[[ -0.2   8.1 -24.6  57.2 -68.5  15.8  20.1  10.6   0.5 -35.4]
 [ -7.7  46.4   6.1   9.1 -20.3   3.7   7.6  41.8 -32.0  12.6]]
->
[[-35.4   0.5  10.6  20.1  15.8 -68.5  57.2 -24.6   8.1  -0.2]
 [ 12.6 -32.0  41.8   7.6   3.7 -20.3   9.1   6.1  46.4  -7.7]]

[[ 43.8  69.9]
 [-23.2 -45.0]
 [-51.9 -46.4]
 [-33.4 -60.6]
 [ 45.9  40.1]]
->
[[ 69.9  43.8]
 [-45.0 -23.2]
 [-46.4 -51.9]
 [-60.6 -33.4]
 [ 40.1  45.9]]

[[ 45.8 -55.5]
 [-73.3  41.7]
 [-59.9  46.8]
 [ 65.3  35.9]
 [ 54.7 -59.8]
 [-34.4 -68.0]]
->
[[-55.5  45.8]
 [ 41.7 -73.3]
 [ 46.8 -59.9]
 [ 35.9  65.3]
 [-59.8  54.7]
 [-68.0 -34.4]]

[[-23.3   0.7  18.9   0.0  -0.3  -8.4  11.9  -6.0  37.2   3.6  -8.9 -14.8]
 [ 17.7 -32.6  16.5  37.3 -22.0  28.8 -34.2   2.4 -23.1  -3.6   8.3  -2.1]
 [-18.6  -5.3  -1.5   8.4   6.4 -16.4  -1.1  12.3  11.1   6.5  12.6 -14.2]
 [ 30.6  36.4 -18.5  12.4 -12.4  15.9 -20.2  23.8   5.2 -11.1 -34.4  -4.0]
 [ -6.5  -8.4 -59.1  15.8   6.9 -11.9  -1.9  10.2 -29.0 -21.2  26.7  10.6]
 [ 11.5 -13.1  15.5  21.4  -7.9  -6.8  41.5 -11.6 -20.7   0.4   2.8 -16.7]
 [ 26.7   4.3 -27.3  31.1 -20.5 -21.5 -19.4  -5.3  23.8  -1.7 -10.1  38.1]]
->
[[-14.8  -8.9   3.6  37.2  -6.0  11.9  -8.4  -0.3   0.0  18.9   0.7 -23.3]
 [ -2.1   8.3  -3.6 -23.1   2.4 -34.2  28.8 -22.0  37.3  16.5 -32.6  17.7]
 [-14.2  12.6   6.5  11.1  12.3  -1.1 -16.4   6.4   8.4  -1.5  -5.3 -18.6]
 [ -4.0 -34.4 -11.1   5.2  23.8 -20.2  15.9 -12.4  12.4 -18.5  36.4  30.6]
 [ 10.6  26.7 -21.2 -29.0  10.2  -1.9 -11.9   6.9  15.8 -59.1  -8.4  -6.5]
 [-16.7   2.8   0.4 -20.7 -11.6  41.5  -6.8  -7.9  21.4  15.5 -13.1  11.5]
 [ 38.1 -10.1  -1.7  23.8  -5.3 -19.4 -21.5 -20.5  31.1 -27.3   4.3  26.7]]

[[ 17.0  26.9 -22.7 -43.0 -34.5 -10.0 -35.4  76.3   1.7 -29.4  22.8  12.5]
 [-50.8  -2.6  27.1 -20.1 -15.5 -22.6 -30.3 -10.2 -15.8 -38.7 -33.0 -23.3]
 [ 24.9  21.6 -17.6  -8.2 -36.7 -15.3 -34.2  51.3  74.3 -14.9  32.1  -3.5]
 [ 59.0  23.5 -17.4   1.2  39.1   2.5   4.3   7.3  -4.4  -4.6  22.8  -0.2]
 [ -1.4  -7.7   0.0 -39.6 -54.7 -15.7 -28.2 -12.7  23.6 -12.9  14.8  65.4]
 [  7.7 -26.3 -13.2  83.7  59.3  34.8  76.2 -18.8 -29.8  65.2   6.6 -19.4]]
->
[[ 12.5  22.8 -29.4   1.7  76.3 -35.4 -10.0 -34.5 -43.0 -22.7  26.9  17.0]
 [-23.3 -33.0 -38.7 -15.8 -10.2 -30.3 -22.6 -15.5 -20.1  27.1  -2.6 -50.8]
 [ -3.5  32.1 -14.9  74.3  51.3 -34.2 -15.3 -36.7  -8.2 -17.6  21.6  24.9]
 [ -0.2  22.8  -4.6  -4.4   7.3   4.3   2.5  39.1   1.2 -17.4  23.5  59.0]
 [ 65.4  14.8 -12.9  23.6 -12.7 -28.2 -15.7 -54.7 -39.6   0.0  -7.7  -1.4]
 [-19.4   6.6  65.2 -29.8 -18.8  76.2  34.8  59.3  83.7 -13.2 -26.3   7.7]]

[[ -1.7   4.9   6.8  -0.2 -10.2  32.7   7.4  34.8   7.4  21.3  37.5  29.0]
 [ -4.7  14.3 -26.6 -25.0  20.1  22.9 -19.0  29.5 -14.7 -36.0  61.4 -59.3]
 [  8.5   7.2  36.3  -0.7 -30.5   8.1   1.8 -29.7  25.2 -16.4 -24.8  15.5]
 [-22.4  13.0 -46.4 -16.6  -4.3   5.5 -12.3  29.0 -15.3 -28.0  50.9 -35.7]
 [-24.7   2.1  17.6 -19.1  35.6  12.8 -49.2 -16.1 -11.4 -44.4  33.5 -69.2]
 [ 15.8  -4.5   6.6   9.5 -14.9 -23.3  29.4 -32.0  10.7  19.3 -54.0  24.6]
 [ 13.1  -7.4 -15.7  10.4  47.0 -36.3 -15.2  -0.7 -43.2  11.5   4.1   6.6]
 [ 17.1 -13.2  23.1  12.2  -0.9 -17.2  23.1 -25.6  -6.6  44.4 -34.8  49.7]]
->
[[ 29.0  37.5  21.3   7.4  34.8   7.4  32.7 -10.2  -0.2   6.8   4.9  -1.7]
 [-59.3  61.4 -36.0 -14.7  29.5 -19.0  22.9  20.1 -25.0 -26.6  14.3  -4.7]
 [ 15.5 -24.8 -16.4  25.2 -29.7   1.8   8.1 -30.5  -0.7  36.3   7.2   8.5]
 [-35.7  50.9 -28.0 -15.3  29.0 -12.3   5.5  -4.3 -16.6 -46.4  13.0 -22.4]
 [-69.2  33.5 -44.4 -11.4 -16.1 -49.2  12.8  35.6 -19.1  17.6   2.1 -24.7]
 [ 24.6 -54.0  19.3  10.7 -32.0  29.4 -23.3 -14.9   9.5   6.6  -4.5  15.8]
 [  6.6   4.1  11.5 -43.2  -0.7 -15.2 -36.3  47.0  10.4 -15.7  -7.4  13.1]
 [ 49.7 -34.8  44.4  -6.6 -25.6  23.1 -17.2  -0.9  12.2  23.1 -13.2  17.1]]

[[ 23.5  -5.9 -32.9  16.9 -37.2  -6.2   8.7 -21.5]
 [ 14.6 -78.6   3.3  44.5 -47.5  26.0 -12.2 -22.5]
 [ 11.8  13.2   5.8  -0.3  14.1 -10.9 -23.1  23.9]
 [  5.7  15.5  -7.4   2.3  -6.8 -13.9  -2.8  14.2]
 [-12.9 -45.3   5.9   8.3  -5.1  29.9  -7.7  -1.4]
 [  2.3  54.4 -11.6 -23.6  19.2 -31.4   1.7   8.6]
 [ 14.3  -2.2  30.4   6.9   6.5  -3.7   9.7 -27.4]]
->
[[-21.5   8.7  -6.2 -37.2  16.9 -32.9  -5.9  23.5]
 [-22.5 -12.2  26.0 -47.5  44.5   3.3 -78.6  14.6]
 [ 23.9 -23.1 -10.9  14.1  -0.3   5.8  13.2  11.8]
 [ 14.2  -2.8 -13.9  -6.8   2.3  -7.4  15.5   5.7]
 [ -1.4  -7.7  29.9  -5.1   8.3   5.9 -45.3 -12.9]
 [  8.6   1.7 -31.4  19.2 -23.6 -11.6  54.4   2.3]
 [-27.4   9.7  -3.7   6.5   6.9  30.4  -2.2  14.3]]
